Rotation paths and how fast each direction turns (degrees a step)
Each turn is a multiple of 5 degrees from 10 to 175, or 0.
Each row of a path follows its step; steps can be skipped.
path 1
step 0: 175,-145,279,-190,76,119,231,-142,-4,-134,52,146,142,-257,-28,31,-61,49,11,-10,176,254,57,-41,-257,86,13,124,-18,-193,-44,-9,-99,24,357,244,-109,21,50,304,-118,39,-179,248,-66,65
step 1: -107,-227,29,-48,-103,135,156,-100,-185,-175,54,93,14,-169,-1,-95,1,26,-16,139,295,321,142,-198,67,274,194,10,237,-67,-213,-2,-133,-54,135,167,-217,9,-175,-1,-7,116,-204,10,142,-290
step 2: -7,-466,-21,-213,-203,162,212,92,62,95,166,15,-111,-63,-53,-33,-124,358,125,11,105,16,21,-146,-46,16,39,8,192,-143,48,14,-191,-173,299,-117,-151,-205,-47,15,-201,73,-233,21,58,-48
step 3: 67,-112,-56,53,-229,155,238,-162,-117,-149,-242,-214,21,-287,176,-198,-73,295,272,218,136,93,174,-96,-59,-200,151,8,4,-170,91,45,-115,-154,223,33,156,-137,-125,127,-183,24,-37,41,130,-83
step 4: 107,-146,-186,74,22,126,205,-148,-186,203,-126,-30,109,-208,162,-18,-265,181,151,-167,275,73,192,-13,-26,-102,-32,-223,62,155,73,143,-46,-230,268,-91,-173,9,-208,43,188,165,-81,170,-34,-162
step 5: 69,-64,-20,-265,-237,81,173,-362,-226,92,-146,175,-35,-178,-36,120,-352,241,217,-31,84,-37,97,-184,94,19,-103,-123,192,94,81,-236,-68,-193,46,24,0,-35,-41,202,128,-105,148,-47,115,85
step 6: 103,-236,259,-150,-196,195,219,53,-180,-6,-227,-88,175,-239,6,-52,-81,118,391,-164,-133,111,149,-79,4,-11,-84,22,-63,207,-16,-297,81,-5,7,46,-60,130,-53,272,156,60,-237,-35,-42,-9
step 7: 49,-252,322,-13,82,154,413,-271,-207,-1,-48,77,200,-140,-28,111,-40,-108,151,81,69,-176,-23,1,-134,175,41,-104,150,283,-85,-91,22,-71,224,153,48,14,7,204,-90,-71,-141,218,-64,-32
step 8: -110,-418,215,-2,-101,77,6,-93,-402,64,-90,-59,160,-29,-183,136,-41,178,4,56,2,115,168,17,64,318,310,-157,216,43,-146,-212,0,-54,134,-9,79,-45,-35,-53,76,-27,-75,-41,19,-209
step 9: 197,-430,276,-168,-34,16,24,-26,87,128,-108,87,140,-24,-109,86,-95,251,119,158,-211,130,33,-59,-255,82,160,-3,74,-45,124,78,8,-69,374,-184,151,-223,-47,168,-2,16,-153,51,-96,-65
step 10: 123,-149,101,97,-31,206,146,-399,11,-114,-201,-22,321,-148,20,26,-121,3,67,198,32,287,118,-261,-245,32,298,-154,-82,-160,-29,136,88,25,132,-10,105,-95,-202,-7,53,44,-129,-118,114,-108
Speeds:
30,-11,-41,-98,-38,24,-36,49,-22,-30,-38,-126,-9,27,19,21,-6,11,-4,53,-145,38,-73,-77,-49,5,-15,52,-49,7,60,-80,-104,-22,-15,-13,12,-23,8,14,1,30,-27,48,-2,74	110
-43,9,-40,115,21,12,-5,64,-29,-12,-103,-11,-10,-54,-18,-27,53,10,-13,-18,10,91,82,-16,58,47,-35,44,-33,52,10,-89,-28,118,9,-90,-10,-43,-12,-49,60,-5,-50,-21,48,-44	155
-16,24,9,17,-26,62,94,61,-9,-12,77,48,10,-36,-48,0,9,-10,-47,42,2,11,-26,-55,-39,4,-89,63,52,10,-27,-65,110,-59,-133,11,2,5,-91,1,-40,28,-93,-37,17,33	70
-5,56,-53,-8,-18,13,51,29,10,104,-10,-68,24,41,-43,3,-9,29,100,-11,-17,-12,-23,82,-49,90,-17,-44,17,131,-56,-58,32,46,-20,50,81,13,-37,71,28,-61,77,5,-15,-8	35
path 2
step 0: -24,-134,27,-38,-146,139,207,-143,157,40,197,69,-39,-124,28,-78,164,-272,121,134,51,508,59,82,-360,118,243,-140,-59,-106,-135,100,-48,-11,-305,174,-81,-90,326,-177,-32,-140,-190,-7,-55,33
step 1: -223,90,240,-323,-302,-75,-54,-49,256,-64,166,79,-55,-29,156,-118,271,-6,-243,-70,180,101,149,-86,-180,38,40,-11,-73,-275,-92,-174,-138,-7,-153,-194,-48,172,187,-107,-105,75,258,-182,-242,318
step 2: -207,-45,485,-202,-146,88,-101,90,-136,-136,-10,-176,2,-198,202,77,7,-108,-283,142,167,198,-35,-67,76,171,294,47,36,84,100,-167,-32,386,-88,-20,105,-136,-55,1,-5,-325,201,137,15,66
step 3: 300,-8,66,-267,-81,417,39,-158,232,-238,-109,-38,187,-209,113,84,103,151,-270,68,154,-30,-1,-140,-257,0,164,-123,-85,-15,131,125,78,161,21,97,-35,-110,-9,89,-165,-292,-275,-105,129,183
step 4: 72,-67,-28,140,-380,133,-210,152,185,-73,-9,77,186,22,-86,64,23,-229,-485,-19,-137,-88,-222,177,-219,-118,-112,95,-276,-36,-121,-77,-18,1,-238,-7,-231,-21,-19,-51,-195,-217,-70,131,17,342
step 5: -10,-44,243,77,-22,-5,-60,204,313,257,-226,-245,95,-44,-70,100,281,-84,-140,-64,30,-112,-261,-25,-64,17,205,-203,-98,105,-37,-84,110,-8,-199,134,101,-253,481,100,-216,-20,259,206,29,80
step 6: -274,9,-61,-193,-90,173,-140,33,208,-137,72,-18,29,-71,-75,-77,-3,-33,-205,163,-4,-389,-77,-15,14,71,342,-255,90,334,-314,154,21,-26,5,-68,19,-266,246,226,-1,-85,-41,-296,-218,89
step 7: 7,-213,95,114,-196,101,-201,48,198,200,-74,-85,120,-71,-112,58,-315,-125,-12,144,261,115,411,82,28,-145,74,-240,-6,88,-205,235,-28,53,-81,-215,-130,-369,-105,32,-113,-148,-21,87,-213,295
step 8: 285,-83,159,38,-165,25,-190,-210,194,260,-8,0,47,-367,14,55,189,305,8,16,33,-16,-30,71,51,1,-78,121,-57,197,-91,178,123,169,-360,-427,-30,55,127,180,-150,33,121,40,-227,37
step 9: -229,-23,-92,-7,145,187,-81,-227,-81,-5,202,-32,-84,-199,54,105,55,-220,-31,281,52,39,-97,241,138,-8,166,317,60,-45,-81,281,132,188,-241,11,-283,-48,417,241,-211,-147,-5,182,-79,71
step 10: -250,-53,186,-53,57,17,-9,-118,336,-89,132,238,212,-29,-26,-78,74,-42,27,3,225,35,220,-175,73,-88,198,-127,-77,-275,59,97,-171,10,-189,-57,-229,-67,175,448,-144,246,-155,183,157,170
Speeds:
69,84,-68,3,37,-35,-9,-32,50,-46,2,-12,111,-52,-36,8,-72,20,-28,50,-13,52,-102,39,-23,-16,9,55,-74,-47,65,-30,3,15,49,16,-90,10,6,102,-21,-15,40,74,9,-60	65
-2,75,56,-24,37,24,51,9,14,-66,109,-31,-47,-87,-4,2,40,-36,114,14,13,98,44,-38,-19,-7,-66,81,62,-49,-56,-17,29,39,-31,-87,-34,1,2,54,71,18,-3,16,4,54	40
-24,-40,-7,48,-23,-55,-80,-7,1,-39,-30,11,-37,11,124,-49,-49,-100,14,61,21,73,-113,15,25,-2,-23,32,-20,51,-46,-9,33,-23,-97,52,14,-18,-79,64,51,-14,-15,-88,26,-8	160
-138,29,14,2,26,-41,-8,-41,55,-50,-46,79,35,41,9,-68,81,-62,-34,5,0,14,62,-55,84,-16,4,32,38,5,2,-87,47,0,103,11,36,-64,64,52,-19,-14,52,8,-46,-51	85
path 3
step 0: -228,140,70,127,-157,-38,-207,109,-150,47,259,15,-214,-120,250,41,-122,89,29,106,228,-54,-215,-96,-68,421,56,163,59,1,20,324,20,-198,-487,-70,-79,145,-42,78,-210,-68,82,-26,-224,-264
step 1: -133,249,-130,-297,92,-138,-182,250,-32,-73,157,182,-335,-192,91,-216,-85,-322,151,32,147,219,110,-58,-360,27,-13,277,173,94,-85,-71,-102,251,-207,211,184,22,211,-114,-72,-26,-58,2,84,28
step 2: -16,48,93,-11,112,-59,168,-100,-272,149,365,35,256,-226,-132,-146,-91,-71,-326,187,-63,158,371,-71,-95,105,50,466,52,30,-319,-1,-5,-14,-192,-137,-9,-109,-141,-271,-137,43,-50,-197,-92,0
step 3: -233,58,309,50,318,-63,251,164,-18,341,-39,208,11,73,-62,310,-43,1,-292,55,187,213,-52,182,-233,285,-40,100,-49,206,-234,245,25,62,-109,69,46,80,141,262,-84,-199,134,44,11,-102
step 4: -109,20,-273,195,110,-120,240,-57,-138,-340,170,264,-350,34,-152,215,-81,-165,-120,-57,91,182,90,105,-348,241,-142,-42,-22,-53,-53,-54,-374,-2,-191,-102,-82,78,9,8,-64,234,77,185,-181,96
step 5: -22,207,164,20,93,-192,0,11,-173,7,475,-74,98,157,-53,66,-251,228,305,-24,-15,-172,-118,222,-312,-10,-205,355,77,92,-98,-49,121,34,-153,-219,-46,304,-14,-209,-22,140,22,154,-250,-61
step 6: -405,59,48,-36,221,-104,47,-7,-361,-15,-100,135,5,274,207,-181,-42,-146,249,55,297,170,187,192,1,-69,144,300,-181,205,-8,35,-63,-203,-256,2,2,69,222,61,-127,136,-143,-40,90,-237
step 7: -303,67,-11,-268,-64,-215,-157,-104,-13,55,9,-34,-110,2,-80,-123,1,-208,-244,127,-13,-168,166,113,-144,330,138,133,-271,-145,-38,-123,-109,240,-567,-242,-47,-62,-34,52,-24,18,188,-67,-242,-85
step 8: -219,-161,140,-151,2,202,-2,-132,59,76,267,254,127,-147,54,-140,-48,-149,91,-352,67,117,50,103,-306,194,-255,208,262,6,-314,13,27,166,-310,148,-99,31,63,-15,120,-132,232,180,79,-210
step 9: -379,75,-178,222,517,104,135,95,-307,-54,453,180,-9,-43,-92,-205,-206,-65,8,-47,107,92,79,-135,-18,110,134,-52,-5,-15,-77,182,-128,35,-24,-228,-2,-158,-9,-60,-218,-260,212,-31,-34,-2
step 10: -24,384,33,139,183,-101,81,-259,203,-55,149,61,-85,-24,-40,199,-245,-307,67,121,-25,49,-59,-8,-286,43,39,324,-330,158,-202,189,260,246,-157,-43,-83,107,45,238,-245,5,50,-102,-117,122
Speeds:
109,1,64,-1,-56,25,2,-117,10,41,53,49,5,-43,-57,83,13,-63,45,-22,-50,-56,78,28,60,34,-16,75,49,27,49,4,65,31,-35,-70,0,45,-63,-36,53,45,25,-50,-19,12	130
66,8,-66,-26,33,28,-45,45,-35,-35,-100,-54,9,19,74,68,15,-56,26,23,-62,-8,35,-68,-23,65,2,-32,-3,73,5,72,-25,43,-75,-36,24,-3,76,65,-22,71,102,10,-25,80	115
-6,-40,19,31,67,12,68,8,65,-58,-5,56,-11,52,-115,18,60,73,-32,-33,6,-35,41,-78,15,62,-32,-54,31,-42,-61,-14,87,-17,-51,-29,34,-12,-21,8,-56,-6,87,80,103,-2	70
20,-33,-80,14,56,11,16,-18,80,32,26,-1,-82,-168,-2,8,-63,28,-42,75,-8,59,-73,-57,52,12,29,78,61,25,-23,55,41,3,-25,51,29,-5,18,-6,-38,-38,-16,-50,42,68	40
-4,101,-11,13,-55,45,-64,-26,-10,-43,47,-3,91,-47,6,3,56,-24,22,-27,53,25,28,-98,-1,41,77,-35,35,38,2,3,-18,125,-27,54,4,-43,-74,27,-62,-111,-26,-2,24,-69	45
-48,-104,-57,-11,33,-32,-17,18,-87,13,39,93,-33,-15,36,26,53,-55,54,-40,18,40,41,25,16,-2,0,-37,37,46,33,-116,0,4,52,21,82,55,-2,115,13,-6,-20,-49,98,40	145
-67,-43,67,24,-126,-43,65,-10,-5,9,-16,-47,-127,-56,-35,16,48,-18,-28,-95,-40,-49,-29,-11,-20,4,-12,-43,-17,-18,25,69,-43,29,-99,77,21,16,-10,89,-2,7,-52,27,-37,24	100
path 4
step 0: -32,-77,-15,7,274,27,-109,122,-264,-126,-10,-239,47,-102,67,33,91,69,-240,-317,-254,114,-76,156,-89,-44,270,79,-24,194,-41,-244,143,-88,-125,-423,-59,446,-166,-104,-95,-26,-213,151,115,43
step 1: 189,-144,-89,-321,-21,-124,-249,333,74,153,90,365,61,45,12,5,-215,-24,4,-246,383,-121,-191,-228,-133,130,86,165,-8,-12,28,-134,-61,158,85,-3,153,-154,-126,338,-40,-134,190,31,-125,218
step 2: 55,-229,242,118,128,224,22,10,220,193,46,-149,-165,-142,-93,-147,350,-118,26,-83,11,156,194,227,-313,186,-68,133,23,-60,-287,-97,-33,12,-29,164,-304,-98,301,-162,69,252,134,-87,-150,225
step 3: 212,2,-222,276,-97,-450,201,103,-217,-316,-67,145,-82,-97,-326,-144,176,-65,-84,45,40,-51,13,-122,290,-124,-101,-127,14,-255,-129,130,-207,-158,-147,-76,87,-88,-157,180,22,284,24,-195,-69,47
step 4: -132,-10,-21,-146,-280,208,-56,-222,49,128,3,-70,194,-51,129,-27,59,-39,25,67,-228,40,-201,-87,259,109,-86,-101,-328,-153,-99,145,56,-193,93,-13,-1,-454,207,-233,-330,-58,132,357,52,-168
step 5: 59,97,-135,109,94,-99,127,-154,-149,132,-6,192,38,107,-129,151,50,185,134,84,-328,126,11,137,-401,-364,-160,16,4,-15,10,42,329,-83,133,279,59,99,-88,316,-9,-192,-302,-100,239,-223
step 6: 2,20,104,-195,211,290,149,-151,70,7,74,-63,-280,-204,474,134,-150,-253,-220,35,16,84,-64,-42,85,30,171,-278,-132,140,323,-213,-148,-105,-65,-99,244,63,-193,251,-52,97,-63,-103,13,-32
step 7: 81,-55,50,-14,55,-121,23,306,101,250,-443,-312,-116,-43,-156,129,39,218,67,59,160,75,21,-208,-180,41,-13,401,-27,42,206,-107,87,327,75,-109,104,167,-182,-282,-265,-168,113,29,36,73
step 8: -65,-76,-81,-62,-109,29,-69,-96,538,23,-84,109,39,-138,-144,-30,44,-223,104,-201,300,-144,98,250,-25,-25,-14,-119,523,-88,34,147,-37,-7,-314,52,163,-5,56,121,287,60,68,176,31,182
step 9: -57,97,158,92,18,-227,-85,-153,-10,-225,244,-227,-172,160,-210,-47,-4,-275,-61,128,140,-81,122,35,90,59,95,353,-54,125,-165,297,9,-168,136,3,61,-102,81,-344,-114,212,-47,-266,-345,-266
step 10: -192,53,-25,148,-62,-240,210,-212,-170,-147,-113,113,73,80,-108,15,-292,248,-206,-89,136,42,-197,-28,320,-232,-247,-273,-118,52,-2,72,-90,151,140,278,-149,-92,252,-118,191,-121,197,219,230,87
Speeds:
26,113,41,-134,21,24,6,-11,-3,-84,-17,-105,4,-12,18,-34,66,-13,-7,21,34,40,70,11,-28,63,-42,45,19,-8,-112,-42,-36,-25,38,22,-55,22,-1,-33,-75,-61,-13,11,50,-62	155
-22,-54,-4,15,-10,96,-70,13,68,70,90,-24,-9,-109,-52,48,14,-53,-9,10,-33,13,18,-26,128,24,-49,56,-58,22,-11,-55,26,-56,33,-8,-29,32,12,-79,37,-27,-89,-45,36,13	160
-16,3,26,-39,39,-83,89,-1,0,-11,40,21,16,-42,22,56,-81,-29,21,25,-56,22,129,-18,-51,2,-13,-14,30,59,35,-13,-17,-115,-29,19,-28,31,105,-1,-33,107,-17,-85,-42,36	110
-28,-31,-1,20,61,-19,-46,-54,25,-30,14,-69,-73,45,-14,-90,19,-58,-44,-74,-76,8,86,21,36,-4,30,-60,-33,-16,23,27,-38,100,-16,7,-28,21,-52,63,7,70,-66,-105,-3,-94	115
-39,-19,38,30,-28,14,38,56,22,36,-29,22,-28,75,74,-23,45,-40,-63,-4,-59,-7,101,70,-15,-94,-53,81,55,-4,20,42,-21,-57,-24,33,-79,-62,-65,15,55,-87,-29,27,36,81	125
-4,-65,-9,95,30,88,60,-4,-57,43,-2,-38,88,26,29,-7,-1,-6,-1,-33,-32,6,2,90,-64,6,-11,79,15,1,-1,-24,-72,24,24,-28,64,-12,8,-134,-82,10,-11,-22,-91,-80	155
-92,36,55,-25,53,9,-10,-42,44,1,-75,6,-26,34,-36,41,-14,-12,21,85,92,-14,46,29,48,-50,-63,1,24,122,75,56,0,20,-6,15,99,27,-20,-71,56,20,21,33,30,-96	25
path 5
step 0: 26,72,-29,219,288,55,-28,9,70,126,129,-25,83,-257,-147,-226,-52,-30,47,-210,113,90,-15,96,92,-10,96,-25,-204,128,-334,171,-132,-294,-107,-42,-236,-195,253,244,97,241,162,-128,-105,-138
step 1: -133,-229,-165,310,-164,115,29,175,168,275,-301,-272,-62,-66,62,169,73,-103,141,-129,155,-147,91,-21,14,-285,160,133,66,169,-23,42,-253,63,-107,280,-41,134,-159,9,-7,1,-168,-83,13,-78
step 2: -68,-416,-204,-289,135,237,21,-108,-104,39,-162,4,91,268,83,166,-386,175,34,-29,144,134,-202,-9,-84,-263,-22,-53,64,48,-84,-92,62,-82,59,-195,-27,-144,235,-18,86,188,-42,-191,66,-88
step 3: 15,-4,-11,-6,248,57,-41,173,-137,38,221,54,-79,-290,146,2,-206,-204,-24,-340,174,6,0,-125,30,-13,254,-126,-179,54,-37,76,-226,-20,-128,18,-227,-27,130,504,71,98,97,-9,-146,137
step 4: -165,-250,-59,229,-98,264,-28,32,98,247,-362,-20,55,-83,-83,-39,184,82,54,-219,-11,-188,170,-151,135,-289,-75,168,-293,-57,-130,63,-89,27,-19,33,-63,-14,-171,29,-173,361,-62,64,14,-66
step 5: -220,-95,-194,-170,25,34,-181,-77,35,-44,-206,-160,22,241,-217,48,-160,30,98,-163,-45,157,-148,62,24,-241,28,-166,81,263,-157,-183,3,92,-180,119,-244,-154,361,24,176,121,-156,-263,-9,-32
step 6: -92,-177,-43,56,128,165,113,-65,-221,106,180,-120,-38,-14,25,240,-215,-263,-30,-269,113,35,76,-108,-204,-61,388,-129,89,-121,-82,76,-204,-169,-71,86,-84,-36,-162,258,-50,127,214,-81,250,209
step 7: -25,-42,228,-31,-37,85,52,22,-22,118,-394,36,-20,-145,173,44,-76,123,168,-291,62,-284,102,-218,-40,-202,-139,-150,-299,25,-365,-56,-35,74,237,-93,-2,-122,-67,171,70,215,-178,9,-70,-109
step 8: -117,-122,-174,164,17,-15,-103,6,1,-152,186,-3,9,55,-484,-129,-123,-54,2,-151,129,98,-79,-251,33,-315,36,-59,-222,336,-70,-117,58,-144,-115,188,-184,-2,166,-69,156,254,-121,-124,-105,-28
step 9: -64,32,-203,12,-116,190,-113,-17,-180,76,-46,-225,44,87,30,262,2,99,-6,-390,242,-123,132,68,-45,-6,229,158,245,-52,-325,64,-261,-258,-153,193,-128,-55,6,100,-51,3,178,-10,228,-14
step 10: -199,-205,165,71,124,-109,228,25,-101,176,-234,16,-113,-59,192,30,-193,-88,188,-90,118,-101,-105,161,-206,-122,-61,-298,-131,104,-273,56,-103,-38,70,-129,40,-8,19,-14,63,363,-56,-290,7,-276
Speeds:
77,44,20,79,-65,-52,48,-17,13,-71,83,-18,-26,-9,-17,6,-12,20,22,5,109,-49,26,-9,-64,-15,-13,5,35,54,-134,-4,-3,-109,62,18,53,13,4,-74,57,-25,6,-15,25,-73	35
27,-61,-26,70,-42,-6,64,49,-33,46,17,75,-42,75,16,-84,-11,85,66,11,-65,-39,-11,-2,-101,-49,-33,55,-8,21,13,-67,25,5,-75,29,-21,-93,1,-21,4,-54,-73,-17,-24,87	115
26,-67,-20,60,-79,23,-19,7,-37,59,-14,3,-47,57,-21,28,7,-67,-62,-49,-13,-55,92,-82,29,-31,66,30,34,-44,36,47,-37,-30,18,11,101,51,45,10,-92,-96,0,90,26,14	140
-49,-42,-58,17,2,11,-21,1,3,-6,-8,4,-20,25,37,80,-13,159,-50,0,-4,-5,103,-16,42,79,-9,78,42,-40,-76,38,-12,50,92,-24,-14,-17,-113,-47,4,49,-21,-18,-16,59	140
-64,-41,-44,-47,-64,-36,81,-51,-18,1,-61,-53,-56,24,-19,-25,28,-45,-73,-63,4,22,-107,85,21,35,51,124,30,-9,0,-118,14,-42,70,44,-7,3,-19,15,23,-28,20,-32,-21,-18	95
22,9,19,49,54,-7,26,-20,1,69,-65,-38,97,-30,51,9,-67,-35,-13,60,-4,64,9,-37,-18,-15,107,-60,23,2,27,-34,-21,30,103,39,48,-127,-27,-63,13,-83,-24,-77,30,3	80
-40,-34,12,-58,-26,-22,159,13,-34,-7,-6,-73,-58,5,30,51,-68,-9,67,34,57,6,-80,-56,-11,15,-68,-89,55,-26,12,57,-30,-5,36,-78,-4,19,10,16,-31,-23,16,20,2,120	90
55,-51,-104,-94,-23,-79,-28,9,-14,-29,-3,23,71,28,-111,-67,-106,-2,-14,18,55,41,51,-5,3,-49,13,-23,104,0,13,-16,103,51,27,5,-10,2,43,-15,26,53,-11,63,-23,12	120
